One hidden turn or mirror swaps the rows below in pairs. Which row is each named row swapped with?
q800: [ 33  20  21  66 -23  11  -5  -1  13  27   1  23  44 -23 -26 -29  23 -20
 -15  34   4 -15  35  -1  -1  12  35 -16 -20  21  29 -14  22  47 -18  34
  -3  30  -1   2 -30   5   4]
q335: [ 19   1  43   0  16  -2   1 -37 -15  27   8  12  31  20  43  -7   5  -7
  -7  -6  10  -1   1  24  23 -24 -22 -15  -2  40 -14 -30 -30  -8 -16 -13
 -27  17  -5 -16 -12 -42 -15]
q932: [  4 -13   4  10  16  24  -6 -21 -11  36   4 -37  78  28   2 -31   6  19
 -19   0  14  15  13 -22  10  30 -28  40  20  21  24 -27 -15   3   3  -4
   3  34   6  -2   4  15  43]
q382: [ 19   2 -14 -28   1 -30 -12  -8  18 -21 -32 -19  -9  36  55 -26  22 -34
  19 -23 -14   1  21 -14  11  24  -2   5  16  29   6 -27   6  -7   9  -5
   6  29 -30  32   8  -3  28]
q380: [ 14   2  26  47 -27  -9   2   0  19  53  18  15  53  13  -9 -29 -22 -38
  14  -3  -4  24  23  -5 -18   4 -14  32  -2   9  11  22  -4   9  16 -22
 -12 -21 -30  28  -5 -22  27]
q641: [ 25  -1  18 -12  -8   0   6  39  12  44 -19   6  40   7   2 -11  22  36
  -8  35  14  -2  25   3  25  27   7 -29 -15   4   8 -14  -8  30  21  29
  23  50  18  22   2   3  -6]
q925: [-23  -6 -29  26  11  31   3  34 -17  21  -6 -12  36  20  38  -3  10  -1
  15 -13  37 -11 -10   3 -35  -7 -12   4  12  46  25   2  33 -15   3  17
  -7  26  24  -1  11  11  -6]
q83: [ 26  10  15  22 -31  -2 -14  40  15  19 -18  28  14 -18  18 -10  28   0
 -12  33  28 -14  44   8 -15  11  32 -59 -17  25   4  -8   4  27  -2  39
   9  19  12  38 -14  -9  -8]
q934: [ 27  15 -26 -11   6   2  -4   6  22  -3 -34 -12 -11  18  53   1  -6  -6
  10  23  22 -46  27  12 -13 -17 -12 -24   3  21  -8 -22  17  17   0   0
  -9  37  13  70   4  21  25]
q915: [ 14 -17   5   1 -20  -9  18 -44   2  10   3   2  26  31  12 -12 -19 -54
  57  12  -6  -8  31   6  29  11 -38  22 -14  20   6  -7  14  -1  14  -2
  13  39 -32  -4 -21 -25   4]
q553: [  4 -10 -10  33   8  23  -6 -44   0   0   2 -22  38  27  18 -27 -10 -28
  11 -25   6   1  15   0  13   0 -35  61  18  29  13 -27  15  -9  -7 -37
  -4  13 -32 -12  -9  -1  42]
q739: [ 17  19 -18  61 -18  -1 -21   6  52 -23  -8  -5  25  -4  11 -22  11  23
 -41   9  21  -1   8   0 -36  16  17 -41   4  22  -2 -13  -5   8  17  14
 -36   2  18   1 -29  16  27]
q151: [ 11   0 -19  56  13   8 -12 -67  -6  34  12  12  42   5 -16 -19 -26 -33
 -12  20  -1  -2  34   5 -20 -22  -3  11  -5   5   4 -33  -6  21 -17  -5
 -28  64  18  43 -21 -13  35]
q657: [ 22  17  21  20 -30 -13  -1  50  47  27  -4   9  22  17  24 -22  -9  -3
   0  -9  15   3  10   6 -27   0  -9  -5   4  15  -1  26  -7   5  30 -18
 -12 -35 -14  41   7  -9  18]
q260: [ -3  -6 -30   1 -15   6   2  21  15   1 -13  -5  -2  13  33 -38  49 -13
 -21   8  59  21  12  -1  17  -4 -15 -44  11  37  15  -4  -3  -7  21 -16
 -13  43  38  39 -12  19  46]
q488: [  0 -12   3  14   2  15 -21 -57 -26   9  18 -16  45  34  17 -24   1 -26
   1 -37  23   3  34  -9   1   3 -33  45  18  27  19 -23 -15 -25  -6 -20
   5  15 -13   9  -5 -16  50]
q942: [ 28  13   3  41 -23  -2  -3  40  43  10 -22  38   3 -18   4 -12  15  10
 -14  27  11 -10  23  29   3  -3  32 -46 -22  11  -8 -14  14  33   9  16
   0  27   3  13 -20 -11 -18]
q573: [ 21 -10 -18  67 -35   0 -11 -76   5  34  12  20  41  -1 -25 -19   8 -18
  -2  14 -12  18  47  -6   7  10  12  14 -12 -10   7 -12   7  16  26  -6
  -6  39   5  19 -43 -14  33]
q946: [ -8 -24 -18  27 -17   5  11 -30 -16  40   9  14  28   1 -11 -42  36 -59
   7  27  32  43  33 -12  36   1 -15 -11  -7  25  28  -6   4   5   8 -12
  -4  66  16  30 -27  -3  43]
q726: [ -7  -2 -28  49   6   3 -14 -12 -26  43   9  28  30   0 -22  18  25   8
  27 -16  12  12  23  -1   5  -7  21   5 -28 -17  22   2  27 -13  33  17
  15  38  11  17  -8   2   3]
q411: [  3   8 -15  56 -11   4 -50   5  18 -17  -3   8   3  -5  29  -8  30  28
 -60 -13   7   9  25  10 -29  -9  22 -12   4  19   7 -22 -19  16  -4  -2
 -34  14  28  30 -24   3  32]
q339: [ 16  -3 -19  -9 -38  16  13  16  35 -10 -28 -19   4  33  74 -25   4  -4
  -1  12  27 -34   9  16 -19   4 -25 -18  24  54  -4  -4  15   8  17  -4
 -10  21  22  19  -8   0   5]
q804: [ 24  18   8 -16   0  12  -4 -17  11 -20   3 -15  12  51  30 -24  10   0
  -1 -47  26 -40   9  17  24 -10 -34  28  12  26  17 -18  -2 -16   9 -21
  10  21  -7  -4   2  -1  28]
q943: [  8   1  -3  51  -7 -25 -16 -19  19  14  -3  23  35  -2  -6 -48  12 -40
 -35   8 -26  36  20  -9 -26  20  42 -21   2  27  10 -32 -16  24 -14  23
 -27  55   3  10 -20 -32   7]
q86: [  2 -27  10   1 -19   3  -5 -18 -27  20  -5   9   6  16  43  -1   5 -58
  39  17 -16  -4  48  10  23  -5 -26  37 -11  35  18 -13  16  25 -20  -2
  11  44 -23  29 -16 -26   1]
q97: [ 39  17  26  40  12  -3 -25 -26  -5  21 -21 -10  28 -29  36   8  42   6
  -2  28   5   3  26 -21  18  12  19 -26  -8  25  -1 -28  13  16 -16   4
 -25 -27 -28  15 -21  27  24]

Swapped with q915: q739
Swapped with q411: q86
Swapped with q382: q943
Swapped with q83: q488
Swapped with q657: q380

One hidden turn or mirror swaps the rows below in pairs. Which row is each named row swapped with?
q892: [-24  42 -17  -1  20 -11  11  10 -40 -23  -1  -7  18   8   8 -37   6  -4
  -4   5  -8   3  -5   2 -10   5   3]
q469: [  5 -10  -5   6 -43  33   1  -3  -2   7  25  27   2 -19 -27  13   2  30
  25  25 -13   3  -7 -34  11   5 -11]
q116: [ 25 -18  -1 -11  -9  -2 -10  13   4  -7 -27  19 -14  22  23  59 -19 -28
   4   1  34   2   1   3 -10 -19  -4]
q536: [-40 -33   8  -7  31  -9 -11   3  37  58   3  -3  11  18  15 -24 -13  -3
   8   0  23   1  12  13   8  33   0]
q405: [-11 -63  -8 -14   1  23  12  11  23   4  -9 -43   8 -29   7 -18  30 -10
   0   8 -30   6   5   0 -18  -3  -8]
q336: [  0  10  -7  -1 -21  -7  -5  -2  51 -19   2  10   0 -18  12 -21  -4  -9
  11   6 -51 -14 -43  -1  -6  50 -10]
q835: [  6 -15 -45 -15 -30   2 -14 -19   0   6  -6  16   6 -31 -21  33 -28  -2
  35  -2  -2   0  21 -27 -16  13 -17]
q313: [ 32  13   4 -27  -7  -6  -3  -1 -31  23  -4  30   2  -3  -9  37 -17 -29
   4   8  -8  11  45  10  28  -4  -9]
q721: [ -8 -40  -5  -7  -6  14   5   1  28  -5   3 -18   2 -11  17 -69   7   7
 -31 -17   3  11   7  11   6 -16   4]
q292: [  8 -26 -14 -28 -11 -49  22   5 -14  -6  18   6 -13  18  -1   9   2 -41
  20  -5 -11 -16  17  27  19  47 -10]
q674: [ -2   1  -2  -8   1  30  -9  -8  16  33 -41 -11  -2  -7   4  -1  -2  12
 -17  -4 -18   5  -4  -6 -14 -62   1]
q797: [ 11   0 -10  -3 -56  -2  -9  11  35 -31 -27  26  -8  19  33 -19  16 -10
  -7 -18 -34  -9  -4   1  -8   9 -11]
q208: [ 39 -28  -5 -13 -10 -23   6  32  40 -16  22  -1  -6  18  22 -37 -23 -27
   0  -4   7  26 -25   0   0  -3 -11]
q104: [ 21  66   2  -6 -24  -2  -6  11  -7  24  43   0   6  -6  -1   7 -12 -22
  -1   3  18 -12  -4  -6   1 -18  -7]
q742: [-42 -37 -14  -7  12   2  29  -4  37  18  56 -16 -12  -8  26  -1 -15 -18
   5   2  -2 -10   5 -13   2  37 -21]
q900: [  0 -28  11 -16 -13  -9  31  24  19   9   8  -3 -13 -24  19  48  37 -41
  28  22  -1 -18  -9  -2   2  -3 -19]
q470: [  2  11 -12 -26 -24   1 -29 -41  -2  17  37 -23 -21   3  13 -53   0  -3
 -16   5 -17  -2  13  22 -12  28   5]
q331: [-29  28   5 -30  17  17 -16 -31 -21 -11  15  15 -31  15  11  11  -8  -6
  14  40  -1   9  10  25   1   0  -8]
q570: [  9 -54 -23  -9   4 -23 -17 -18  -9 -19 -35  -9   8  12  13 -13   6 -13
 -25 -19  -6  -8  19  -8 -32  17  17]
q457: [ 23   1  11 -16 -18  17   6 -17 -20  40  18  33  26  11  -5  10  -1   1
 -23   3 -13  34   2 -16  38  12  20]
q360: [ 31  26  -3  -7  23   3  -8 -15  19  48  -9   3   4  21  15  -1  -5 -15
  -7  -9 -40   1 -15   5  -2  63   0]
q332: [-23 -18  34  -2  25 -24   7  14  25  50  19  39  17  18  18 -13  10 -13
   1  -4  25  -3   6 -19  13 -14   0]
q949: [ 23  14 -14 -12  -4 -11 -10 -14  -8  27 -56 -11  -3   9  23 -38  10 -15
 -16 -11 -36  14  11  24  -7  18   6]
q53: [  3   8   3  -9   8 -25  10  -7  21  27  17   9 -27 -16  -8  41   9 -31
  33   8  41 -42   6   1   4  11 -22]
q218: [-11 -18   3   0 -18 -13 -27 -30  14  33  -7 -18 -11 -13 -15  30   8  16
 -13  22  16 -50  17 -30  -4   9   7]
q538: [-41  -7  17  13 -14  16  31  -5  46  25  24  -8   5  16   3  -6  35 -18
  -2   1  14  -1 -17 -34  -7 -19  -7]

Swapped with q332: q536
Swapped with q570: q116
Swapped with q208: q218
Swapped with q104: q470

